In the rows, 128 means zero.
Each path below is one point turned by a fixed rotation once a step. After each direction that follows a path, write how fast that rotation turns it, in degrees a step (0 if it stays still).
Each turn is a multiple of 5 degrees from 10 to 175, or 0.
Each row of a path follows its step; steps can be skipped.
Rotation 1:
step 2: [141 138 124 118 121 128 128 131 127 126 124 136 124 121 125 125 120 140
 128 131 133 129 135 125 129 131 138 130 135 128 117 133 130 116 122 139
 119 133 119 126 126 135 129 118 124 121 130 123 126 130 124 135 141 123
 124 118 136 127 124 123 148 119 135 121 120 133 124 130 128 134 130 134]
step 7: [128 137 120 134 125 126 126 121 126 117 135 125 133 134 118 139 113 127
 135 130 121 117 133 136 135 134 141 117 130 122 133 121 131 129 124 128
 113 131 128 134 133 128 133 121 116 121 125 132 126 129 125 128 129 128
 132 127 132 125 126 123 141 123 120 130 128 110 129 133 114 128 127 128]
step 12: [128 132 130 126 137 127 126 120 133 137 123 141 135 135 126 121 129 141
 132 127 127 115 146 134 130 131 130 121 121 133 132 124 124 134 122 135
 128 120 123 135 130 146 131 129 127 136 122 124 123 137 123 137 128 125
 136 127 132 118 129 124 129 124 131 128 130 123 141 129 121 128 112 137]
step 13: [142 135 135 137 132 126 129 115 123 124 115 123 139 129 126 130 118 128
 132 139 130 113 131 131 134 139 128 123 129 134 125 125 122 121 121 132
 115 128 119 127 117 127 117 127 118 127 123 124 124 126 121 138 140 128
 119 125 127 129 129 130 131 125 129 123 121 133 133 140 125 137 121 133]
step 14: [137 141 133 129 128 136 114 122 131 121 133 138 139 150 133 119 125 138
 133 130 125 125 133 129 117 141 124 115 132 125 136 129 129 131 123 124
 121 123 131 142 125 136 135 135 129 127 124 129 130 122 129 132 132 121
 125 133 133 130 132 132 135 122 123 125 120 130 120 133 127 134 126 127]
step 20: [133 123 147 125 127 132 123 133 136 132 138 134 135 132 124 136 132 134
 124 134 120 125 136 130 124 138 136 128 132 129 121 130 139 126 124 124
 120 132 113 124 132 135 136 134 127 127 117 126 120 130 114 134 139 129
 117 131 134 120 131 132 143 127 135 126 120 130 123 125 134 129 120 131]
step 24: [128 134 126 127 122 128 136 138 128 127 130 121 141 123 130 126 123 124
 130 131 131 116 137 122 130 149 133 109 126 131 128 127 128 122 119 137
 117 131 134 132 118 125 109 139 125 126 131 129 129 125 127 132 125 134
 134 121 132 128 120 130 129 124 133 128 135 125 130 132 115 131 126 129]
step 25: [135 132 132 123 125 137 130 127 127 116 127 139 128 137 127 137 124 131
 125 136 132 124 131 117 130 130 140 124 118 129 131 124 134 120 117 132
 113 125 132 147 135 139 134 129 128 125 135 136 128 120 126 130 134 129
 127 133 139 128 119 133 131 119 127 127 135 118 118 129 127 139 135 133]
step 26: [126 132 126 130 119 131 138 141 130 122 126 132 139 131 121 127 118 132
 138 132 123 127 145 133 118 137 139 125 137 127 134 123 129 116 117 124
 121 135 131 127 132 126 132 122 128 122 126 119 124 124 117 133 126 133
 123 127 132 124 118 130 132 135 123 127 134 116 127 115 136 134 122 133]
[126 127 130 129 126 128 127 129 128 127 127 127 129 129 128 126 128 125
 127 129 127 128 128 130 128 126 125 129 129 128 126 127 129 127 128 129
 127 129 129 129 131 127 128 128 129 128 129 127 124 130 128 129 129 128
 127 129 129 127 126 128 129 129 123 130 125 126 130 131 129 131 129 126] => 115
[126 124 130 126 129 127 131 128 127 130 130 127 128 127 129 129 128 131
 132 129 127 127 127 127 127 127 130 128 126 126 127 127 128 127 128 127
 126 128 126 128 127 126 129 130 130 133 129 126 129 130 126 130 128 128
 130 127 129 127 129 128 127 128 128 129 127 131 129 129 125 129 126 125] => 95
[130 129 132 128 130 130 127 128 129 128 128 126 126 125 129 130 126 130
 130 129 128 131 128 127 129 127 129 130 128 128 129 126 128 128 127 128
 127 127 131 129 127 128 129 129 128 127 127 126 129 127 131 128 131 126
 128 131 128 129 127 129 131 129 126 129 127 131 128 126 128 130 131 129] => 125
[126 128 127 125 127 130 131 130 126 127 128 127 127 128 127 129 131 129
 127 128 132 131 129 129 129 129 131 129 127 127 127 128 130 129 126 129
 129 126 130 125 128 130 128 127 130 128 130 126 127 124 129 127 129 128
 128 125 129 126 129 128 127 128 126 127 127 126 128 128 128 130 128 129] => 45
Rotation 2:
step 1: [131 112 128 125 127 130 133 138 119 126 122 127 127 131 125 133 123 129
 143 129 144 126 127 130 132 131 133 138 127 130 131 130 129 118 113 124
 121 133 130 132 132 118 136 130 135 136 118 129 136 116 123 127 116 127
 127 131 141 132 137 123 119 118 126 133 126 127 140 133 125 135 125 127]
step 9: [121 127 128 137 126 125 143 128 118 125 127 136 126 125 122 128 124 143
 144 132 134 132 128 131 122 125 133 128 131 133 122 123 129 128 121 122
 117 115 133 131 129 130 138 134 139 123 125 120 122 123 110 124 123 123
 118 117 132 134 138 131 127 125 130 120 123 123 136 135 130 127 128 135]
step 13: [129 128 123 124 130 126 128 119 125 132 121 124 119 117 126 133 125 145
 139 131 134 121 129 122 124 133 134 138 131 120 133 119 134 120 129 128
 116 124 125 123 138 122 132 122 125 132 119 129 136 130 122 122 123 128
 129 129 133 138 132 138 127 118 118 127 117 121 144 122 121 132 134 118]
step 14: [126 122 129 131 129 135 131 139 134 136 130 139 123 126 126 125 127 133
 137 128 127 125 133 141 124 115 143 131 124 126 128 117 127 133 123 124
 119 119 125 134 125 133 137 132 126 121 126 119 132 131 111 122 126 128
 130 123 135 139 126 141 117 135 130 131 122 131 123 135 136 128 112 130]
step 16: [127 141 128 139 130 136 123 135 118 124 120 126 121 128 129 124 126 132
 128 136 137 127 128 136 134 132 125 125 135 126 124 115 131 114 124 129
 126 112 118 113 140 127 133 126 127 121 129 130 136 134 118 130 115 126
 130 116 131 132 124 129 125 134 128 133 119 120 137 120 130 128 120 135]
step 18: [127 120 125 125 121 130 134 127 125 127 123 139 117 127 125 132 118 137
 136 130 146 125 135 133 118 125 131 137 121 130 142 129 123 120 133 124
 125 125 125 133 132 127 123 129 119 124 121 130 139 130 123 125 121 121
 135 114 130 126 120 136 119 127 126 123 120 133 146 126 129 119 129 122]
step 20: [126 131 132 124 129 127 122 130 127 124 122 133 122 137 138 137 134 146
 135 136 137 129 136 125 127 125 122 120 133 113 135 120 129 132 132 130
 123 113 123 129 134 123 125 131 129 121 123 129 114 129 117 129 117 123
 127 127 124 130 129 130 127 125 141 122 127 135 133 111 122 133 135 126]
step 22: [128 113 133 121 137 136 124 137 135 128 127 134 127 122 130 134 132 128
 133 129 134 125 131 126 132 118 132 136 129 119 128 134 123 127 123 125
 114 121 122 131 134 119 125 136 124 135 114 130 142 121 115 123 122 118
 137 126 144 139 137 126 124 123 136 130 131 134 128 127 127 129 125 130]
step 23: [134 137 131 116 129 129 143 127 126 121 128 134 119 131 119 134 123 145
 135 135 128 120 131 139 131 121 138 125 129 128 133 123 128 123 135 116
 132 128 128 125 133 116 124 125 130 125 132 124 131 126 126 133 110 126
 129 120 130 135 123 138 116 125 132 134 127 131 134 119 125 127 121 118]
[127 127 126 127 129 126 127 129 129 130 128 129 130 129 129 128 128 130
 129 131 128 128 126 126 128 127 128 129 128 127 128 128 125 128 129 128
 130 126 129 129 128 128 127 124 126 130 127 127 129 127 132 125 128 131
 127 125 126 129 126 127 129 129 130 128 129 129 129 125 126 129 130 125] => 145
[127 129 131 128 127 129 129 126 128 126 128 132 130 125 125 129 128 129
 129 131 130 127 130 131 129 130 126 127 129 129 125 129 129 127 130 129
 128 127 129 126 127 128 127 128 130 125 129 126 128 128 127 128 131 130
 129 124 127 129 126 129 127 131 126 128 127 129 128 128 127 128 128 128] => 155
[128 126 128 132 128 128 128 129 128 129 129 128 130 129 130 127 129 130
 132 128 127 130 132 126 126 127 127 126 128 128 128 126 127 130 128 129
 128 128 127 130 125 127 130 127 129 128 128 128 127 130 128 128 128 130
 128 130 127 130 127 131 128 130 125 124 126 128 128 128 126 128 129 128] => 65
[126 128 132 128 130 127 131 124 128 129 128 125 127 127 127 126 130 129
 128 128 125 126 128 125 128 129 129 127 129 130 130 131 130 130 128 128
 129 129 129 127 129 129 127 125 131 128 128 129 128 126 128 127 126 127
 126 127 128 130 128 127 125 126 127 127 127 125 127 129 127 129 126 126] => 175
[128 129 127 129 129 128 126 129 125 130 129 128 128 128 128 126 126 129
 127 132 130 128 126 130 126 127 127 130 131 128 128 128 130 129 127 130
 126 130 129 130 127 128 129 128 130 131 128 129 129 128 129 129 128 130
 129 126 129 129 125 125 128 126 125 128 127 129 125 129 130 128 126 130] => 140
Rotation 3:
step 0: [119 125 124 134 135 128 126 129 136 129 127 125 121 127 122 122 121 131
 129 125 136 141 128 123 134 133 120 138 141 131 129 122 121 117 122 134
 128 140 126 120 114 138 128 122 136 129 129 134 129 131 122 129 125 117
 118 121 128 128 114 126 125 137 127 119 128 138 131 138 133 130 119 127]
step 1: [135 129 128 125 137 130 111 131 129 128 126 137 122 131 130 134 132 131
 137 115 124 138 125 132 134 119 126 137 123 123 134 117 132 139 120 123
 131 131 123 121 120 131 133 125 124 123 120 117 121 141 116 122 125 129
 122 140 126 122 128 117 132 121 120 127 122 135 129 131 134 128 120 130]
step 2: [130 134 124 128 129 132 120 130 132 118 133 134 136 123 136 128 128 128
 136 122 116 135 128 123 122 123 118 124 128 133 124 131 131 117 123 129
 132 126 134 123 132 146 131 122 125 134 131 130 127 115 117 133 124 122
 123 134 141 131 130 124 130 125 124 146 125 123 126 148 133 119 128 123]
step 9: [124 126 128 128 133 134 116 124 135 128 133 132 127 113 127 113 121 128
 121 120 124 136 123 131 125 128 120 121 135 119 132 128 136 119 119 131
 129 123 117 121 123 137 123 127 124 129 114 133 126 121 120 136 127 129
 122 126 130 119 141 125 126 129 133 127 131 132 138 139 133 117 122 136]
step 11: [127 120 133 135 130 126 133 127 130 129 120 134 130 132 134 137 134 130
 139 117 116 132 123 133 127 127 133 135 129 129 138 119 134 130 122 125
 132 127 129 132 134 135 121 139 128 133 126 129 116 131 129 134 129 101
 123 136 130 125 129 121 128 119 121 131 121 134 126 142 137 125 121 133]
step 12: [130 134 124 130 140 119 122 126 132 121 123 127 137 116 124 136 130 127
 127 127 123 134 124 124 124 126 120 130 140 130 130 126 132 124 124 117
 134 122 134 121 118 129 117 120 140 134 127 115 121 124 131 138 130 130
 123 127 142 127 118 126 124 131 126 124 126 124 119 144 128 117 138 126]
step 13: [126 140 125 127 140 124 122 119 128 130 131 134 126 119 113 136 139 128
 129 135 138 141 126 120 120 125 134 134 126 132 135 113 122 131 130 131
 128 126 131 137 125 128 138 132 128 123 132 133 132 132 125 124 137 129
 123 124 124 132 126 118 133 124 115 139 134 138 129 140 134 123 134 125]
step 24: [143 123 115 117 135 132 120 131 135 126 131 135 127 123 121 124 121 124
 141 133 125 137 111 117 134 126 125 137 125 123 137 130 124 129 122 130
 128 128 124 124 134 136 130 130 138 129 117 122 121 135 120 132 127 129
 127 133 145 120 130 128 126 126 123 136 123 119 128 126 132 127 128 133]
step 27: [128 124 126 126 142 122 135 136 135 122 128 134 130 123 134 121 117 136
 130 116 125 145 125 133 139 124 141 122 119 119 128 125 127 123 127 124
 135 129 132 133 129 140 126 132 130 144 118 130 122 129 136 137 133 126
 121 121 130 125 121 126 128 131 137 122 123 119 127 139 126 130 125 122]
[131 130 127 127 125 127 128 129 131 126 126 129 127 126 127 128 130 130
 129 128 128 127 127 127 128 129 129 128 126 128 129 125 129 126 129 129
 130 129 127 128 129 129 129 129 130 127 130 126 129 128 128 129 129 129
 126 127 127 126 130 129 126 131 128 132 129 126 124 126 128 131 129 125] => 35
[128 128 129 128 129 127 129 129 130 125 129 125 128 127 127 129 127 128
 129 128 128 130 128 129 128 129 130 128 129 129 125 131 126 126 127 127
 125 130 132 128 128 131 127 124 128 129 131 127 131 129 129 128 128 128
 128 124 128 129 128 125 129 130 127 127 127 127 129 128 125 128 127 126] => 145
[127 130 130 126 128 128 127 128 129 127 126 130 130 128 131 128 127 129
 126 128 128 129 129 129 128 126 128 126 128 127 126 130 127 126 130 129
 129 130 127 131 130 131 127 128 126 128 128 129 126 128 130 127 125 134
 128 129 126 128 130 127 129 129 126 128 130 129 128 130 129 128 126 128] => 60
Rotation 4:
step 0: [126 137 138 115 132 128 135 117 129 125 134 125 128 130 118 136 136 129
 139 135 124 135 129 137 121 134 121 126 140 129 135 128 126 120 130 124
 129 120 135 123 137 127 131 129 123 124 131 128 116 128 127 128 122 119
 117 135 126 133 125 125 127 131 133 116 128 122 133 129 122 120 126 110]
step 3: [121 136 127 125 136 126 136 129 134 123 132 131 123 127 124 134 132 126
 138 125 129 131 137 129 122 122 119 130 138 133 134 127 126 131 129 113
 137 139 126 131 136 136 125 119 124 126 125 129 126 128 125 134 137 116
 132 120 128 122 126 127 141 127 129 126 132 123 114 123 145 121 129 116]
step 4: [119 126 127 120 131 119 138 129 134 120 124 125 134 124 114 129 130 135
 133 124 121 136 128 124 131 134 123 125 139 127 120 122 120 131 139 124
 118 125 118 134 118 141 120 119 117 126 132 133 132 136 128 136 126 125
 129 123 124 126 138 127 123 132 137 121 128 132 133 127 135 132 126 115]
step 11: [120 129 125 128 126 128 137 128 131 124 131 133 130 122 128 138 125 129
 149 119 129 141 123 129 123 139 113 130 139 134 135 122 124 122 138 125
 125 128 127 127 126 132 130 120 130 134 122 123 129 138 130 129 122 119
 125 138 131 130 131 121 133 122 130 116 131 132 132 131 137 123 121 117]
step 15: [123 135 126 132 126 126 125 126 136 123 124 122 140 128 126 133 127 133
 135 130 128 132 139 122 126 125 128 123 137 122 132 117 126 124 122 120
 130 124 123 132 125 137 125 119 124 125 132 136 131 132 122 138 123 128
 120 119 127 114 128 118 124 133 129 116 134 145 121 121 132 130 111 128]
step 18: [127 128 142 120 125 122 127 124 139 114 124 120 126 129 129 129 126 122
 137 125 123 126 127 127 140 130 121 128 138 127 133 116 135 127 130 130
 121 130 124 121 129 140 133 120 129 137 130 128 127 131 121 134 117 130
 117 140 128 129 132 133 126 119 131 117 133 133 126 131 125 120 121 113]
step 19: [124 142 128 118 123 132 124 124 134 127 129 129 128 130 133 126 129 127
 131 124 125 123 135 138 117 131 122 127 132 125 136 127 131 119 132 118
 131 126 130 140 137 129 131 118 122 123 118 140 127 139 123 129 132 115
 115 143 131 133 121 131 134 124 128 120 127 128 135 125 132 128 119 116]
step 21: [132 127 135 118 134 124 138 125 137 122 120 119 126 127 117 129 140 133
 133 118 131 139 143 126 132 121 127 130 136 133 133 126 130 133 124 123
 127 130 122 123 122 128 126 127 120 115 133 127 130 129 123 125 131 118
 116 134 123 118 124 129 143 128 140 124 122 124 128 131 134 128 118 126]
step 24: [116 130 118 129 128 127 129 125 127 120 139 111 127 132 127 126 121 132
 136 119 135 133 127 123 121 129 131 134 133 132 128 130 126 129 123 126
 128 126 117 134 122 140 125 118 127 132 126 130 124 121 118 135 123 126
 120 132 137 120 116 124 133 129 139 122 133 128 122 129 133 112 117 125]
[127 127 129 128 126 129 129 130 129 130 126 126 128 126 130 124 126 124
 128 129 127 130 128 128 128 129 130 126 126 127 127 126 131 126 126 127
 131 128 130 126 127 129 129 128 128 130 127 128 128 129 130 127 127 127
 127 128 127 129 128 129 128 128 126 128 130 126 127 127 127 130 125 126] => 85
[127 129 128 128 125 130 128 127 129 127 132 127 128 128 129 128 126 130
 130 126 126 129 126 129 128 130 128 127 129 130 129 127 130 129 124 129
 127 126 132 130 129 128 129 128 127 128 127 129 129 126 128 128 127 127
 129 128 128 129 127 130 129 129 129 130 127 132 127 128 129 130 126 131] => 80
[130 127 127 129 126 127 127 127 127 130 129 128 125 130 130 127 126 127
 127 129 129 126 127 124 127 129 128 131 128 127 127 129 130 126 127 129
 126 125 128 129 127 127 126 127 126 128 127 131 128 131 127 125 131 127
 128 128 128 126 127 125 127 129 128 129 126 128 126 129 128 129 128 125] => 100
[127 132 127 126 129 131 128 128 129 128 129 126 130 129 130 127 127 129
 125 128 129 130 126 127 130 128 126 128 127 126 129 129 128 129 130 127
 130 129 126 131 126 127 129 128 128 131 132 126 126 132 128 129 129 127
 126 127 128 129 126 126 128 129 129 131 126 130 128 127 129 128 127 130] => 160
